Here are the same points, seen from different sides; a view may also be mirrored.
A view may leave some points out. In some views, one point has been moved. Which views, in the order they come, and which point in each? Write - if no view has one.

Scene 1 (7 views)
view 1:
  Nunuz [  6.5  26.5 -35.9 -56.9 -23.7  15.0 -20.5  44.1 -37.4 -14.7  31.6  16.4]
  daf [  8.2  24.8 -30.7 -58.1 -36.4  13.4 -37.0  45.8 -33.8 -14.5   8.5  31.5]
  geli [ -5.2  21.8 -30.6 -61.6 -32.9  24.2  -4.1  64.2 -27.9 -25.4   0.3  33.6]
  koza [-11.0  31.7 -28.6 -59.6 -37.5  21.9 -22.4  62.1 -30.8 -15.2   9.3  27.1]
  venip [ -3.1  18.7 -28.7 -58.6 -38.8  27.5 -19.5  61.7 -29.9 -16.9   7.4  40.5]
  dep [ 10.7  23.5 -27.4 -59.1 -41.3  11.1 -47.0  44.8 -32.0 -14.8  -7.0  39.7]
  votus [ 11.1  19.2 -31.9 -58.0 -40.9  18.6 -21.6  45.8 -32.3 -21.1  27.8  31.4]
  Kir [-19.0  46.8 -27.5 -62.3 -33.0  12.6 -28.0  60.5 -31.6 -14.5  -2.7  11.5]
view 2:
  koza [-13.5  18.0  29.6   5.8   4.2  34.0 -61.3 -10.4   1.0   3.9  24.9   4.8]
  venip [-15.7  12.2  33.5  -1.4   5.6  23.8 -58.3  -6.9   2.2   1.1  12.8  14.2]
  dep [-20.0  11.7  16.3   6.8  -5.9  34.1 -38.9  -3.1  27.5   8.6  12.7  19.6]
  Nunuz [-19.0  19.9  26.9  -0.9  -2.0  16.5 -37.1 -27.2  -2.1  -0.2  39.5  -1.5]
  daf [-18.8  16.4  20.5   3.9  -4.3  26.5 -39.3 -10.9  15.5   6.0  21.6  11.6]
  votus [-17.1  18.3  22.5   0.0  -2.7   9.9 -38.1 -14.8  -4.1   3.8  21.7   8.8]
  geli [-15.2  -1.8  32.5  -0.9   6.3  29.6 -63.8 -14.4  -8.1   1.0  15.9  11.1]
  Kir [-12.8  15.4  23.5  16.7   3.0  53.1 -66.1 -13.8   6.0   8.7  36.1  -1.4]
view 3:
  geli [-21.8  -7.3   8.8 -19.9  27.0   1.0  -7.5  23.9  29.3 -11.1  14.4  -7.3]
  daf [-34.1  -5.2  25.3   6.7  21.5  13.1  -4.8  15.9  51.0 -10.9   8.3  -3.5]
  venip [-23.7  -9.4  18.7 -10.1  23.4   0.2   2.7  18.1  35.9 -14.5  10.1 -12.0]
  dep [-41.6 -15.3  28.6   6.9  27.6  18.5  -2.8  15.9  53.3  -0.5   0.6 -12.6]
  votus [-28.8   6.7  17.9  -0.4  18.8   9.2   1.5   9.2  43.2 -24.5  11.0   7.5]
  Nunuz [-22.7  10.8  21.7   3.5  10.6   6.3 -13.6  18.2  50.3 -24.3  21.9  11.5]
  koza [-22.2  -7.0  15.2  -0.3  23.3   2.0  -1.4  30.6  40.4 -14.7  21.9 -11.4]
  Kir [-23.1 -11.7  11.6   8.3  27.7   8.9 -12.0  48.5  45.5  -6.6  32.5 -12.2]
view 4:
  Kir [-55.1  11.7  28.7 -12.9  55.0  35.8 -22.4 -17.9 -68.0   0.1 -47.7 -26.6]
  koza [-43.5  20.4  29.0  -3.7  51.9  36.4 -29.8 -12.8 -68.0   2.9 -29.0 -17.1]
  Nunuz [-29.2  29.2  18.3  19.8  71.1  42.5 -22.4 -10.9 -61.7   5.5 -30.1 -28.0]
  daf [-38.5  36.5  20.9  -4.2  70.6  33.3 -21.3 -14.4 -66.6  17.2 -29.1 -11.6]
  votus [-25.7  36.0  25.6  16.5  61.6  36.7 -25.0 -12.0 -68.5  16.7 -23.2 -13.7]
  geli [-36.2  12.6  38.8   0.6  46.9  35.2 -36.6 -17.8 -51.3  10.8 -21.0 -11.7]
  venip [-37.5  25.1  31.3  -4.0  51.2  34.4 -35.1 -11.9 -62.8   8.9 -16.7  -6.5]
  dep [-43.6  40.1  22.2 -19.1  70.8  27.1 -21.0 -17.6 -66.2  25.8 -28.3  -2.3]
view 5:
  dep [ 29.1 -24.4 -30.1   1.3  51.0   4.3  -3.3  21.3 -12.5   4.5 -19.8   0.9]
  venip [ 36.2 -43.6 -29.6 -14.4  54.9   9.9  21.3   8.5 -25.4  11.2 -22.7   1.1]
  koza [ 31.0 -33.6 -27.3 -14.3  56.3  -3.4  27.3   8.8 -26.1  19.8 -28.5  -5.0]
  daf [ 23.9 -33.3 -29.4   1.0  52.5  -0.9   6.7  12.4 -15.2  14.2 -26.4   5.2]
  Kir [ 26.8 -14.0 -26.9 -12.6  55.7 -16.0  28.3  15.8 -33.5  26.0 -29.7 -15.2]
  geli [ 38.6 -41.3 -35.0 -11.6  51.9  12.3  28.8   8.8 -42.4  17.2 -26.4  -0.3]
  Nunuz [ 12.9 -47.2 -29.3   3.6  53.1 -11.4  17.6  -2.8 -24.8  28.8 -36.5  10.7]
  votus [ 24.7 -46.8 -33.0   2.0  54.5   6.2  18.1   1.7 -13.9  23.5 -33.7  15.6]
view 6:
  venip [-17.0   6.4  -2.3 -19.8  41.5  -9.4  -6.7  17.2  23.9 -12.8   8.8   3.6]
  daf [-23.6   1.3  -9.3  -5.3  56.6 -14.3  -5.6   2.5  17.1 -16.1  20.2  -1.6]
  dep [-31.1  -6.7  -8.8  -8.1  63.6  -2.7 -12.6   3.0  19.7 -26.6  16.7  -8.0]
  votus [-13.0   2.5   0.8  -9.4  51.4 -25.0   2.8   2.0  23.5  -3.7  21.1   6.3]
  geli [-12.6  10.8   6.3 -13.9  36.8  -2.9   3.3  25.1  13.8 -14.8   6.4   6.2]
  Kir [-15.3  19.5 -13.6  13.1  36.7  -1.4 -17.7  16.5   5.3 -28.8  16.2  13.6]
  koza [-13.9  13.0  -8.0  -5.3  37.5  -8.6 -12.4  15.8  18.9 -16.5  13.5  10.1]
  Nunuz [-11.2  14.3 -12.4  -1.3  48.7 -29.4   6.6   3.5   9.4  -0.8  25.7   7.2]
view 7:
  venip [ -1.5  14.7  32.8   2.9 -11.3   3.7 -48.6 -47.4 -41.1 -60.8 -41.5 -22.2]
  dep [ 12.2  27.2  56.5   6.7 -10.2  15.4 -41.7 -61.2 -55.1 -75.7 -48.8 -17.3]
  Nunuz [ 18.1  22.3  39.6   9.2   5.7  14.1 -55.1 -50.7 -22.5 -51.6 -52.9 -44.3]
  daf [ 13.2  25.0  50.6   8.1  -3.4  13.4 -47.4 -54.7 -42.3 -66.5 -49.9 -28.0]
  koza [  7.8  20.5  34.8   1.5  -7.8   5.5 -50.8 -49.6 -36.1 -62.4 -27.7 -30.5]
  geli [ -1.3  11.1  20.2   2.1 -12.1   6.3 -57.2 -57.3 -33.1 -61.7 -37.2 -18.9]
  votus [  3.9  17.5  46.1   6.5   2.5   9.3 -56.6 -46.2 -28.3 -61.4 -58.6 -32.2]
Views that do not fit: -

Scene 2 (6 views)
view 1:
  Basag [-28.2  34.9  11.0  31.5  14.6  17.9]
  dova [-37.7  53.6 -10.8  25.3  19.4  18.0]
  Rekam [-39.5  40.0 -12.0  29.8   2.6  22.2]
  rivu [-33.1  37.6  -7.3  25.9   9.5  21.6]
  konuk [-32.3  33.8  -6.7  26.7  16.5  13.6]
  rupen [-42.7  37.4 -16.9  27.1  10.2  12.1]
  Vuk [-30.3  34.1 -18.6  16.8  12.2  31.3]
  Nepa [-44.9  47.0 -14.2  33.0  15.1  21.8]
view 2:
  rupen [-20.2   3.9 -10.4  16.7  22.0  18.4]
  Rekam [-13.9  -2.4   0.0  13.6  19.4  17.7]
  rivu [-20.9  -4.3  -2.7  10.2  10.5  17.9]
  Nepa [ -7.9   1.6 -12.5   8.2  17.0  15.9]
  dova [-10.5  -3.3 -17.9   9.6   9.0  23.2]
  Basag [-26.7   5.6   3.2   2.0  -3.1  20.8]
view 3:
  rivu [-27.1  -8.0  15.5   4.3  24.4 -32.3]
  Nepa [-22.9  -3.4  19.1   7.7  17.5 -16.4]
  Rekam [-26.1 -12.6  22.0   2.7  16.2 -27.2]
  konuk [-22.1  -8.6  15.4   9.6  32.3 -30.5]
  Vuk [-25.3   0.7  19.9  -9.9  27.0 -33.5]
  Basag [-34.0 -13.8   3.2  15.9  31.6 -33.4]
  dova [-19.0   4.6  14.1  12.8  17.2 -25.3]
view 4:
  rupen [-34.1 -16.2  -6.6   2.8  -6.2  -4.6]
  Nepa [-26.7 -21.1 -12.0  -4.7   0.6   0.1]
  rivu [-27.0 -24.4   3.1  -4.3  -5.6  -6.4]
  Vuk [-18.3 -24.9  -1.1   1.1  -5.8 -20.9]
  Rekam [-27.3 -22.6  -5.6  -5.2 -12.8  -2.4]
  dova [-23.4 -26.2  -5.1   3.0   6.2   3.5]
  Basag [-33.8 -27.6  17.2 -15.1   0.6  -0.7]
  konuk [-32.5 -19.0   6.9  -2.7  -0.3  -5.9]
view 5:
  Rekam [ 20.2  -6.3  17.2  18.6 -18.9  10.0]
  Nepa [  7.7  -0.9  20.3  21.9 -21.9   5.5]
  rivu [ 16.3   0.3  12.8  12.2 -13.1  11.2]
  dova [  6.1   4.9   9.5  24.0 -12.2  12.9]
  konuk [ 11.1   2.8  17.2   4.1 -13.9  14.1]
  Vuk [ 24.4  13.5   8.1  15.5 -19.1   9.6]
  rupen [ 13.6  -1.3  20.2  10.8 -27.4  14.1]
view 6:
  rivu [ 53.6 -10.8  13.0  19.2   6.3 -24.5]
  Rekam [ 61.8 -10.6   6.4  17.4   9.6 -28.5]
  Vuk [ 57.1 -15.7  18.5  28.0  -3.8 -33.7]
  Nepa [ 61.9 -21.9   6.5   8.4   4.9 -24.3]
  rupen [ 68.3 -12.5  17.2  12.5   8.3 -23.7]
Views that do not fit: view 5
  out of place in view 5: dova

Scene 3 (6 views)
view 1:
  rig [ 62.9  -9.3  33.9   6.5  55.2 -33.9 -46.3  32.0 -22.2  42.1  52.8 -47.4]
  kazi [ 51.9  10.9  45.6   0.0  48.0 -29.3 -42.0  43.3 -17.9  35.8  43.7 -42.8]
  fuvup [ 55.3   4.4  27.7   0.6  62.0 -25.0 -37.6  33.6 -39.1  39.9  45.6 -41.4]
  karor [ 55.4   5.2  36.3   6.7  54.1 -22.5 -39.3  39.3 -33.2  34.3  44.0 -43.0]
  Tif [ 50.5   0.6  40.8   4.6  52.5 -30.8 -32.4  33.0 -26.0  49.3  37.6 -47.9]
  div [ 57.6  -5.5  33.6   6.8  64.0 -24.3 -48.8  32.5 -28.7  38.2  32.9 -35.3]
  Gutav [ 54.6   7.1  37.5   3.9  54.7 -23.4 -38.6  38.2 -26.2  41.8  37.2 -40.5]
view 2:
  Gutav [ 46.8  -8.7 -36.3  -4.2   1.4  -9.9 -21.3 -10.7 -18.8 -36.0  27.7  24.7]
  fuvup [ 53.5  -9.3 -32.9  -5.1   7.2  -8.7 -17.5 -13.4 -31.7 -28.5  22.4  19.5]
  karor [ 50.0  -2.8 -35.4  -2.3   1.8 -14.4 -22.5 -15.8 -24.5 -33.5  23.1  24.3]
  vezi [ 46.4   3.5 -32.6   3.9   3.6 -16.8 -23.9  -4.9 -16.4 -27.1  15.6  16.2]
  kazi [ 47.9 -10.9 -40.7  -6.2   1.6 -15.6 -33.5 -15.3  -9.7 -38.3  23.6  30.7]
  div [ 45.5 -12.3 -27.4  -0.7   3.0 -14.0  -7.0 -14.7 -19.5 -27.2  32.0  28.9]
  Tif [ 39.6  -9.2 -40.1  -1.5   8.5  -8.8 -23.6  -2.7 -13.5 -31.3  25.2  18.2]
  rig [ 48.7 -10.6 -27.5  -1.5   3.6 -17.2 -17.9 -10.3  -8.9 -17.9  11.0  23.4]
view 3:
  vum [-10.6  10.0  11.0  12.5  10.4   6.9  34.4   7.3   3.4   0.8  -2.8  11.2]
  Tif [-13.0   6.3  17.0  18.0  13.6  11.4  16.2   2.9   1.7   4.8  -5.6  10.6]
  karor [-2.5 -1.9 14.3 16.9  3.2  5.0 27.1 -4.4 -6.6  6.1 -2.3 10.2]
  rig [-10.9  11.8   5.3  11.9  -6.6   4.1  24.8   0.0   8.8   0.0 -11.4   9.2]
  kazi [-3.4 -4.2  6.1 21.0 11.7  1.2 22.3  7.4  1.7 -3.4  4.2 10.3]
  fuvup [-1.7  1.0 13.1 18.7 -3.8 11.3 20.1 -5.9 -8.2 15.2 -7.4  7.9]
  div [-14.3   4.5  15.0   6.6  -8.3   6.5  22.0   5.0  -9.9   8.3   0.9   5.3]
  vezi [ -9.6   6.6  18.8  14.5   6.4   4.6  25.6 -10.7   4.7   0.6 -12.5  13.2]
view 4:
  Tif [-15.6 -23.8  -5.8 -33.6 -32.9  33.9  13.0   3.4 -39.1  -6.6  25.5  12.2]
  rig [ -8.9 -36.2   9.6 -44.9 -36.1  41.7  16.8   3.8 -47.7 -14.2  33.9  10.4]
  kazi [-28.5 -30.3  10.2 -33.8 -33.9  38.8  16.0  -4.2 -39.0  -5.4  18.3  20.8]
  karor [-17.0 -24.1   8.1 -43.7 -40.8  38.2  20.2  -7.6 -31.8  -4.3  26.3  13.3]
  vezi [-10.8 -33.7  -2.1 -47.1 -43.6  34.5  21.0   5.5 -36.9  -4.8  26.7   9.8]
  Gutav [-21.8 -20.7   4.5 -36.9 -33.1  38.9  19.0  -3.7 -33.9  -5.4  27.7  12.4]
  vum [ -8.9 -29.3   8.0 -34.0 -32.3  38.2  25.0   2.8 -42.4  -8.5  18.0  13.1]
  div [-12.3 -13.7   6.9 -39.4 -34.8  45.8  24.6  -6.8 -43.2  -8.7  39.8  14.0]
view 5:
  Gutav [  6.9   1.9   3.7   2.7   2.1 -38.8 -33.2  24.0   1.4 -11.4   3.2  18.6]
  kazi [  4.8   1.9  -7.8   0.8   7.1 -46.9 -34.5  25.5   4.2 -22.2   4.6  21.9]
  div [ 15.6  10.1  11.2  -0.6  -4.2 -26.5 -39.9  28.6   3.2 -12.5  -0.9  18.4]
  vezi [ 11.5   5.9   3.6   0.0  -2.7 -36.4 -18.8  17.8 -14.7 -18.4   3.4  22.9]
  vum [  7.2   3.0  -5.0   5.2   3.7 -30.5 -31.1  32.7 -11.1 -22.1   1.9  22.9]
  karor [ 11.9   1.8   2.8   4.3  -3.3 -37.3 -28.8  20.9   0.4 -17.2   7.6  14.4]
view 6:
  div [  8.1 -13.0   7.2 -21.7   4.6  -7.0   2.8  11.6  14.5   0.3   5.5 -52.2]
  Tif [ 15.4 -19.9   6.5 -27.4   1.6  -3.3  -7.6  -4.1  20.3 -14.3  11.2 -40.4]
  Gutav [ 10.9 -20.7   0.5 -21.2   0.9  -1.7  -3.6   6.8  22.9  -6.1   7.6 -40.0]
  karor [ 10.3 -22.0   3.4 -15.6  -2.1   3.9  -1.4   4.4  27.6  -2.9   4.7 -45.0]
  vezi [  9.9 -16.8  15.9 -14.4  -4.1   0.1  -3.0  -6.4  21.5  -7.9   5.4 -55.4]
  rig [ -2.9 -14.4  16.1 -17.8   1.5  -8.2 -10.4  -7.0  20.9  -3.2   2.3 -48.7]
Views that do not fit: view 6
  out of place in view 6: vezi
